Each path is a new rotation, seen through one point. The rows after it are directions, each followed by how far the rotation turns it, in degrees each step (0 if it stays put).
Each turn is a multiple of 5 degrees from 10 to 175, or 0.
Each row of a path follows its step; steps can be skipped.
Rotation 1:
step 0: [  3.5   1.8  -7.6  11.8   4.7   1.3  -0.4  -2.0   6.6  -0.5  25.8 -10.7
  16.2   9.9  12.5  16.8   5.2  -6.7   7.3   4.0   5.7   4.3  -1.0   7.1
  -6.3   3.0 -10.3 -14.0  23.8 -18.6  21.7 -10.4  23.1   8.1 -16.5  -0.9
   4.9   8.6  18.6 -17.8   2.2  -6.2   6.2]
step 1: [ 12.6 -18.3  -6.5  10.1  -4.6  25.9   3.5   1.7   2.4  -6.3   6.1   3.7
  -2.4   7.4  17.8  -3.4   2.6  10.4  -1.8  25.4  -8.9   4.0   6.2  -8.6
 -12.0  -6.8  -8.3  -9.4  11.4  -3.9  20.0 -11.2  15.2   3.8  -6.4 -13.0
  14.8   5.4  -2.0   8.6  -3.8 -26.6  19.1]
step 2: [ 14.3   0.1  -6.8  17.0  -8.4  -3.7  -7.0  23.5  -1.7   3.8  -0.1 -16.5
  15.7 -15.4  19.4  -8.4 -21.1   3.8  -9.8  12.4   3.7 -17.3   6.6  -1.3
 -17.2 -10.4  -9.1 -14.3   9.2  -7.1   6.8 -17.8   4.8  -0.8   6.4 -24.7
  10.2   5.3   6.9  -9.4   5.5  -7.7   3.2]
step 3: [ 14.1  -8.0 -13.4  -2.3 -17.2  -9.6  13.3  -4.2  15.1   1.1  10.4   0.4
  14.5   0.9  -1.7 -19.7 -28.7   7.9  -5.6  -0.6 -13.7  -2.5   6.1  -7.9
  -4.6   2.7 -10.6 -29.0  20.2  -3.8   0.2   8.0   1.6  13.6   6.6   1.2
   9.6  -0.6   9.9  -8.6   3.9 -18.6  14.2]
step 4: [ -4.8 -17.1 -22.5   5.0  -6.6   1.4  -0.4  10.2   7.9  11.8   5.2 -17.5
  26.9  15.3   2.9   0.3  -1.6   3.7  -3.8 -21.3  -3.9   5.9  18.9   6.1
 -12.9  -9.5 -12.1  -7.2  10.8 -17.2   4.9   2.4   9.2  11.7  17.2  -8.6
  13.0 -14.7  -4.4  15.1   5.6  -5.0  10.1]
step 5: [ -0.7   0.9 -21.0   0.7  -1.5   3.9   2.3  -3.9   9.8  24.8  29.2   0.0
  28.7  -0.4   1.1   3.8   3.5  -1.7   7.4  14.5   3.6   5.6   4.2   3.5
 -15.9  -3.4  -9.9  -5.6   8.5 -24.3  16.5  -1.2   8.5  17.1 -13.0  -0.3
  -1.8   3.9  21.7  -1.9   6.7  -5.1  -4.6]
step 6: [  9.6 -11.6 -16.1   4.6  -3.4  15.7  -2.8 -12.5  -1.0  -3.0   3.9  -9.9
  -5.6  14.7   7.6  16.6   6.2  19.0   4.9  19.7   1.1   1.9   2.1  12.2
 -23.6  -7.0  -3.5 -13.8  22.9  -6.5  13.9   4.5  20.1   8.1  -2.6  -9.2
  20.9  13.0   9.8   2.9  -6.0 -10.2  11.0]
step 7: [ 22.9 -14.2   3.7  -0.3  -3.9   7.7  -7.3   4.3 -14.0  13.8  -2.7  -9.9
  14.0 -14.7  13.7  -7.5  -2.9  13.5 -15.8  22.5   8.9 -14.1  15.0  -8.0
 -18.9 -13.8 -10.0  -6.5   9.4 -17.9   6.3 -14.9   4.9   6.5   5.6 -11.2
   0.7  13.0  -0.6   4.3   2.7 -19.4   5.2]
step 8: [ 23.9  -2.8  -9.5   4.5  -5.8 -12.4  -0.8   1.5   0.7   4.4  12.6 -15.4
  14.0 -16.4   6.0  -1.9 -26.4  13.3 -16.1  -2.5 -12.5  -7.4  -9.0  10.9
  -3.5  -6.2  -4.3 -31.3  14.2  -6.1  -5.0   4.4  -6.9   7.4  -1.5   0.8
  21.5  10.9  12.1  -0.5  -0.2 -10.9  10.6]
step 9: [ 16.6 -10.8  -1.6  -5.4  -1.3  -5.5   2.1  -1.3   8.9   1.2   9.4  -4.2
  19.7  19.8   9.9  -5.1 -10.9   9.5 -16.3 -22.9   0.6   3.5  12.8  -5.1
  -6.1  -6.8  -7.3  -5.9  13.8 -24.3   9.6   3.1  11.4  13.8  18.0  15.2
  10.4  -9.1   2.9   9.2   6.8 -12.7  22.9]
Directions:
[-3.6  0.6  0.9  0.8  4.8 -0.9 -1.6 -1.4  0.7  4.1  1.9  2.3  1.9  3.9
  2.8  8.0  0.1 -0.8  8.2  1.6  4.5  7.2 -4.8 -4.8  2.3 -7.5 -0.2  3.3
  1.5  1.5  6.3  1.8 -0.2  2.6 -3.1 -2.7 -0.9 -2.7  1.8  2.7 -0.5  0.7
  3.8] => 70
[-0.5  2.6  4.5 -2.9 -3.6 -3.1  1.4  2.3  0.9 -3.9  2.0 -1.9 -1.1  2.6
  2.8 -4.7  8.3  4.5  3.0  4.6 -5.0 -6.6 -3.8 -1.1 -6.2 -5.6  1.1  3.1
  0.7 -0.1  4.0  1.6  1.7 -3.0 -3.9 -4.6 -1.2  3.8 -0.3  0.1 -5.2  0.4
 -1.9] => 70
[ 1.7 -3.6  0.9  0.6 -4.7  0.1 -6.7  3.5 -6.1 -1.0 -1.4  1.6 -2.7 -5.7
  0.1  0.6 -1.1  4.5  0.1  4.7 -0.3 -2.0  0.9 -8.1  4.7 -6.8  2.6 -1.4
  5.0  5.2 -3.8  3.0  0.0  0.1  3.5 -1.1  2.6 -1.7  2.6 -5.3  4.7  0.3
 -1.5] => 70
[-7.7 -3.9  4.1 -0.3  1.6  2.4 -4.6  1.8  2.4 -5.4  1.9 -0.2  1.1 -4.0
 -0.9  4.1 -0.4  0.0  3.6 -4.3  2.4 -0.8 -4.6  6.7 -6.5  0.2  2.1 -2.5
  5.8 -3.4 -1.0 -0.3 -6.6 -5.4  4.1 -2.8  0.6  0.0 -1.6 -3.3  2.7 -2.1
  1.7] => 175
[-0.5 -3.4 -0.5 -2.8  1.0  8.9  5.8  2.3 -2.9  0.3 -2.5 -2.2  1.7 -0.3
  8.2  0.5  3.4  2.0 -2.2 -2.5 -3.7  4.7  6.6 -0.2  0.3 -2.7  1.3  3.9
  4.1  1.6 -4.3 -0.3 -3.3  0.6  2.2 -2.4 -8.3 -1.2 -3.1  0.8 -3.9 -0.3
  3.3] => 130
[-1.7 -2.6 -1.4 -5.1  4.1  4.7 -3.4  0.3 -1.3 -0.3  5.0  3.2  0.1  1.3
  2.1  5.0  3.9 -5.5 -0.6  4.8 -1.5  2.6  4.5  0.7 -4.7 -1.4 -5.8 -4.3
 -1.7  3.0 -0.2  1.5  6.0 -4.1 -0.8  5.2  2.0  3.1 -3.8 -3.7  0.2  4.6
 -6.1] => 65
[ 1.9  1.5  2.7 -8.9 -2.6  2.3 -4.6  0.5  5.6  0.5  4.2  9.5 -1.6 -0.4
  0.6 -4.2 -0.9  1.8  1.5  4.2  0.7  1.2  1.6 -2.9 -0.7  1.9  0.3  1.7
 -2.4 -4.0  1.8 -2.1 -3.1  3.5  2.4  4.1 -6.7 -0.3 -1.3  1.0  4.2 -7.5
  1.2] => 175
[ 4.9  2.0  3.9  2.1 -3.7  1.3  0.5  4.7  1.7 -2.2  0.1 -5.5  1.1  4.4
 -2.5  1.8 -4.0 -0.9  2.5 -1.4  9.6 -0.4  2.5 -3.6 -2.4 -3.4 -0.5  3.9
  0.3 -7.2 -5.3 -0.7  4.6 -1.6 -1.6  2.1 -5.2  2.9 -3.5 -3.3  3.2  4.9
  0.2] => 155
Rotation 2:
step 0: [  1.7 -10.2   3.5 -12.3 -10.4  -6.0  -9.6 -13.5   3.5  -7.5  -0.6  19.8
   0.1  -6.5  17.4 -15.8  31.0  -4.7  -5.8  -9.1  10.6   1.0  14.5  -6.4
  -4.3   0.0 -14.1   2.7  -1.2   3.0   4.7   2.3   1.6   3.6  -3.9 -14.2
  13.9 -11.8 -23.4  -5.8   7.9  16.6  15.2]
step 1: [ 17.8  16.9   6.8   4.9 -31.2  -3.7 -17.3 -10.1   3.3  -6.5  11.9   5.7
   5.8  -6.0  -1.5  -6.5  11.5  -7.4  -3.9   4.7  13.1  -3.2  22.3   2.5
  -5.8  -0.7  -1.8   1.9  -7.2  -6.6  19.5 -10.3   3.6 -14.2   8.0   3.5
  -5.0  -4.6 -19.4   9.0  18.0   1.1  10.7]
step 2: [  2.4   4.6  11.1 -18.2 -21.2 -15.7  12.1   6.8  -7.7  -8.6   9.5   3.5
  12.9 -17.4  15.6  -6.2  -2.1  14.7  16.2  -2.2   1.4  -5.6  19.5   9.8
  -7.5  15.1   5.7   4.9 -13.2   7.8   6.6 -10.9 -11.2 -16.4  12.3  -1.6
  -2.6 -11.0  -3.8  12.7   9.0 -10.2   3.2]
step 3: [  1.3   5.0  10.9 -16.3  -5.0  -7.9   0.8   6.7  -6.0 -13.6  -3.6  22.6
   3.3 -14.6  18.4   0.8   4.6   1.2 -11.3  -9.5   8.7   9.4  15.7  10.8
   3.0   2.7  16.1  18.7  -6.2  12.3  -8.4  -4.1  -7.2   9.2   3.2   1.2
 -14.1 -18.2 -13.6   2.8 -20.7   2.5  18.4]
step 4: [ 35.2   2.4   5.1 -13.7 -21.2 -12.0   1.1 -11.2  -4.7   3.1   4.5  12.8
  -1.8  -1.9  10.5   2.0  13.2   6.8 -25.1  -2.5   1.0   4.0   8.5 -19.7
  -2.7   2.0  -4.4   6.8   6.8   5.8  -3.2  12.6   2.0   1.5   0.4  -2.0
 -13.9 -21.1 -13.8  -7.6  -3.3  -1.4   5.9]
step 5: [  5.6  10.1  14.4  -7.0 -17.8   0.4   4.2 -15.0   1.1   7.1  33.4  10.8
   5.5  -3.0  13.6  -9.9  11.7  -6.5   8.7  -4.6   4.4  -2.8  11.6  -5.8
  -5.7  11.1  -7.5   3.0  16.0 -11.1  -6.3  -4.6 -14.7 -11.4  -1.3  -5.5
  -2.3 -18.0 -11.9 -17.9  13.2   3.6  10.5]
step 6: [ 16.1  16.2  11.0   3.2   2.9  10.1   7.5   1.5  -1.5  -1.1   6.4  10.3
  13.3 -20.6  18.9 -14.5   6.8  -1.2   0.1  -3.3   4.7  12.3  16.0  22.4
 -15.2   7.4  -3.9  -3.5   6.1  -6.4  -2.5 -20.2  10.6 -18.8   0.6  -5.6
  -5.0  -9.5 -17.3  10.0   3.7  -3.7  12.6]
step 7: [ 12.7   6.5   2.6  -7.0  -6.8   1.4  10.5  -5.9 -18.2  -4.1   9.2  20.6
  13.6 -20.7   4.2   5.0  -3.1   5.1 -13.1  -8.2   1.1   4.4  15.4   6.4
  -6.2  11.1   3.0   3.1 -22.6  14.4  12.2   9.2  -1.3 -17.9 -16.4  -7.2
   0.7  -0.2 -19.2   0.9 -11.4 -17.6   5.6]
step 8: [ 12.0  15.0  -0.6 -10.8  -9.6   6.6  -4.1   7.0 -15.4  -2.2   4.8  32.5
   4.4 -14.4   9.8  16.6  -0.9  -2.9  -1.0 -17.2   9.4   3.9   7.5 -27.2
  -5.2  -3.4   9.1  11.4  -3.0   2.9   0.3  -7.1 -14.3  -8.8  -0.7   4.5
  -7.7 -18.8   6.0 -13.7   1.0 -10.0   4.8]
step 9: [ 20.2  -7.5   8.6  -0.6  -6.7   5.2  -4.6   1.0  -7.6  -0.5  13.8   0.7
  -7.4 -22.4  11.9  -6.5  20.3  12.4  -0.4 -19.3  -2.3  13.3  21.6 -10.3
 -12.7  -1.5 -10.8   5.7  13.9  12.6 -10.8 -14.6   1.6  -1.1   4.9   2.0
   2.1 -13.4   3.9 -24.6  -1.7   0.4   3.2]
Directions:
[ 6.5  8.6 -0.4  1.1 -0.3  6.3 -4.6  2.6  0.3 -1.6 -7.5  3.0 -0.9  2.6
  1.2  2.1 -4.4 -4.9  0.3  2.9  2.2  1.7 -1.7  0.7 -1.0 -2.9  3.4  0.3
  1.5 -5.8 -2.5 -2.2  1.8 -0.1  2.3  6.7 -6.0 -1.7  1.3  3.3  3.2  2.6
  2.5] => 155
[-0.5 -0.8 -0.6 -3.1  3.3  4.1  2.0 -4.3  3.1  2.7  0.6 -0.2 -6.1 -2.7
  3.0  0.1 -4.0  1.1 -5.1 -2.5 -8.5 -5.6 -0.1 -4.9  3.7  2.8  0.6  2.9
  4.2 -0.9  1.3 -2.9  1.8 -1.6  6.0  3.2  1.5  2.4 -6.7 -1.2  1.0  7.0
  1.7] => 70
[ 6.6 -2.5  1.7  3.7 -4.8  1.6 -1.8 -4.4  0.1 -1.6 -0.8 -5.0 -1.0  3.4
 -7.8 -0.7 -0.9 -1.4 -8.6  0.3 -3.0  0.7  3.9  0.1  0.7  0.8  5.2 -3.9
 -1.2  4.0  5.8  4.9  4.0 -2.4 -4.1  0.3 -4.5  2.7 -2.2  0.1 -2.2 -2.2
  2.9] => 120
[-1.5  0.2 -3.9  2.0  2.1  2.4 -0.8  1.6 -0.1  1.3  2.8 -1.3  0.5 -1.8
  1.6 -9.5 -1.5 -2.8 -1.1 -2.2  2.1 -8.1  0.2  3.4  0.3 -4.3 -8.4 -5.6
 -3.1 -6.3  3.2  1.4 -0.7 -3.1 -3.7 -1.8 -3.6  0.2 -4.6  4.0  4.1 -1.0
  2.6] => 70
[-0.5 -0.1  0.5 -2.2  4.9  0.1  0.3 -0.2  2.8  4.0 -0.8 -7.2 -3.2 -0.6
  5.7 -4.3 -0.5  7.1  5.6  0.4 -0.7  4.7  5.0  5.3  0.7 -0.5  6.2 -3.5
 -1.8  1.3 -2.7 -1.4 -1.2 -6.2 -3.8  1.6 -2.8  0.7  4.2 -0.7 -1.8  3.9
  5.8] => 100
[ 0.7  1.3 -0.5  0.5  4.0  0.5  2.4  3.2 -0.4 -0.1 -2.5 -0.3 11.4  3.5
  2.9 -0.5 -3.6  2.1  2.5 -1.8 -2.6 -5.0 -3.3  2.1  1.6 -1.2  4.4  3.7
 -4.3  3.7  2.7 -0.4  0.4 -1.2  4.6  3.2  0.9  1.7 -5.0  0.6 -6.2 -8.2
  3.7] => 80
[-7.2 -2.0  2.5  4.3  3.2 -0.4 -0.1  1.6  6.0 -0.3 -0.8  1.4  0.9  1.6
 -0.9 -0.3  2.0 -2.1 -5.7 -3.6  1.7  3.4  3.5 -5.3  0.2 -5.7  4.7  0.3
  3.4 -4.4  2.2 -8.7  1.1 -1.3  1.1 -6.1 -0.4 -4.5  1.4  4.1 -3.6 -2.7
  3.5] => 135
Rotation 3:
step 0: [ 25.0   3.3   4.4   6.9   1.9   9.0  -2.0   5.7  -4.6   5.7  -1.2  -2.2
  -0.1 -14.6  20.1   6.9 -12.0  11.0 -19.6 -10.0 -11.7  -2.5  -0.5   8.2
  13.0   2.0  12.9 -19.0  -4.8  -3.5  13.8 -14.3  22.2 -15.6  15.6  -3.6
  -2.8  14.9   5.6   3.4  -5.5 -13.1   6.8]
step 1: [ 16.2   5.1   7.2   3.0  10.6   2.4   3.9  15.9  -4.1  -7.6  -6.1  13.5
   1.4 -18.9  10.7  16.5 -18.7  23.2  -4.1 -13.6  -7.2  -8.0  -0.5   4.7
  21.0 -10.7   2.2   1.0 -13.6  11.7   8.7   8.0   9.6  -1.2   0.6 -15.4
 -12.8  -5.4 -17.2   6.5 -14.5   0.9  -1.9]
step 2: [ 22.7  11.4  19.9   3.4   6.5  -6.8  15.2  23.5   3.7  -0.1   2.8  10.4
   5.2   2.9   3.0   1.4   6.0  10.5   4.1 -20.1 -17.8  -0.5   2.0   7.1
   1.7  -5.1  14.2 -17.3 -12.4  -7.6  15.2  15.4   6.3   8.6  -0.4   6.9
 -15.3 -17.7   1.8  -2.0 -12.3  -3.6   0.8]
step 3: [ 13.0  -8.9   2.6  -0.3   6.7  -1.2  14.3  11.4   9.8  -0.7   5.9   9.5
  10.0 -23.6  27.8  -4.8  -5.6   8.2  -7.8 -13.4  -7.0   5.8   2.9  -8.2
 -20.3  -7.9  11.8   3.7   5.4   7.8  15.4  12.9  15.2  13.4  -2.6  14.7
 -10.6 -12.4   2.7 -13.0  -3.7   4.7  -7.7]
step 4: [ 14.8  -6.2   4.9   8.7   3.5  11.9  12.4   4.7  16.9  -7.0   5.5  -0.8
 -17.8 -21.8  10.9  -6.4  -6.1  15.3   4.5 -15.9   5.9  -3.2 -11.7  -7.7
  -9.9  21.0   2.3  -1.5  13.9 -13.6   5.4  -3.7  13.8  18.6   1.7   2.0
 -14.6 -16.1   8.1   9.4 -12.8  -4.2  -3.1]
step 5: [ -0.3  18.8  -1.0   3.3  -6.9  24.2  16.3   7.3  -3.5 -13.9   3.0  -6.6
  -8.8  -3.6   4.7  -3.8 -15.6   7.1   4.4 -13.5  -6.5 -12.2   5.3  -6.7
  -4.5   1.7 -12.1   2.6  -0.3   3.0  11.8 -10.8  26.8  30.0   0.3   8.6
   4.4 -16.3  -1.8   3.0  -6.6  12.4  -7.2]
step 6: [ -1.0   0.7   2.5 -14.4  -3.3   7.6  -8.7  -0.2  -8.0 -16.4  28.6  -6.7
  -3.9   1.3   0.0   7.5   2.2  11.8  11.6 -25.5  -8.2 -15.4  -3.2 -23.3
  -3.8   4.3   1.1  -9.6  -4.8  -7.8  -1.1  -7.3   5.1  12.3  -7.5  14.6
  -5.3 -19.6  -6.9  -4.3  -3.9  15.9 -16.2]
step 7: [ -4.6  -5.4  20.6 -19.4   5.0  19.1   9.6  -0.6 -12.4  -6.6   9.0  -5.6
 -22.9   3.9   6.5   6.5   1.0  -6.0   2.8 -17.1  -1.7   0.8   8.8 -18.4
 -14.3   2.9   7.8  -3.1   1.3  -6.3   8.8 -11.6  14.5  -8.6  12.6  19.7
  -3.0   3.1   3.5 -11.0   7.6   1.2 -23.3]
step 8: [  2.3   0.9  19.9 -11.7  14.5  25.5   6.8  -1.0   1.7 -12.3   3.8  -9.4
  -6.1  -7.6   9.2  14.4 -23.1  -8.8  -3.5 -15.9  19.6  -6.3  -1.3 -22.7
  -9.4  -3.7  -8.3  -8.0   9.4  -5.3  -3.6 -13.3  -9.0 -14.3  -6.7 -10.0
  -0.4  -1.2  -3.4  -9.4  -4.1   8.7  -6.3]
step 9: [  8.1  14.9  18.2  12.8   3.6  16.6 -12.3   7.6  -1.7 -10.7  -2.0 -10.5
  -5.9  16.8  10.2  11.8 -15.3   4.9  -4.8  -3.8  -2.0  -5.6   4.1 -12.9
  -3.2   3.9 -11.7 -18.9  -2.6 -15.3  16.5 -21.2  -2.6 -19.8   1.4  12.0
   7.6   4.6   4.6  -6.5 -16.1   2.8   7.5]
Directions:
[-2.0 -1.2 -5.9 -3.8  3.3  1.5 -1.3 -1.5  1.2 -1.7 -0.3 -0.5  2.5 -5.5
  0.5  5.3 -2.8  5.0  0.5 -3.5  0.5  1.0 -6.5 -5.2 -1.9 -3.4 -3.7  3.1
 -1.0  5.1 -2.4  5.0 -1.0 -0.1 -9.1 -3.5 -1.4  2.0 -3.2 -2.7  4.5  3.4
  4.7] => 155
[-5.8 -2.1 -2.1 -2.0 -0.9  1.7  4.5  0.7 -2.0  9.5  8.6  2.5 -4.4  0.5
 -3.9 -0.3  0.8  0.3 -1.0  0.6  1.9 -5.3  1.7 -2.1 -0.8  2.8 -7.0  1.4
  4.2 -3.3 -3.3 -1.6  5.1  1.5  0.3  2.8 -2.0 -3.2  0.3 -3.1  0.7  5.9
  2.3] => 35
[ 4.7 -5.8 -0.1 -0.8 -0.7 -3.9 -2.9  0.6  4.3  0.7  6.7 -0.6  0.7 -2.0
  1.4  3.1  6.0  0.7  1.9 -1.4  3.2  5.4  6.4  4.3 -6.6  0.2  1.0 -1.3
 -4.9  1.6 -0.7 -2.4  4.6 -3.3 -2.8  1.8  2.2  0.1  2.9  0.6  8.4  2.2
 -3.5] => 95
[-1.5  0.4 -0.4 -5.4 -0.8 -0.7  3.2  1.2 -1.3 -2.9  0.4 -1.6 -0.9  1.0
 -2.6  3.3 -6.2  5.0  6.1  1.6  3.9  3.9  1.1 -2.7 -5.2  1.5  4.1 -4.1
  5.2  3.5  3.0 -5.3 -5.0  8.3  2.8  6.1 -0.8 -3.2 -1.2  2.9  2.8  0.0
  0.6] => 25
[-8.0 -2.4 -4.7  4.1 -1.5 -1.1  0.2  1.8  2.3 -1.7 -6.3 -2.3  2.0 -4.4
 -2.2 -1.2  2.0 -2.0  3.0 -0.2  1.2 -6.9  0.6 -3.7 -1.2  3.5  2.9 -2.4
 -2.3 -1.1  0.2 -0.9  5.2  2.2 -4.1  0.5  2.3 -6.8 -0.2 -3.6  3.0 -8.5
 -4.2] => 40
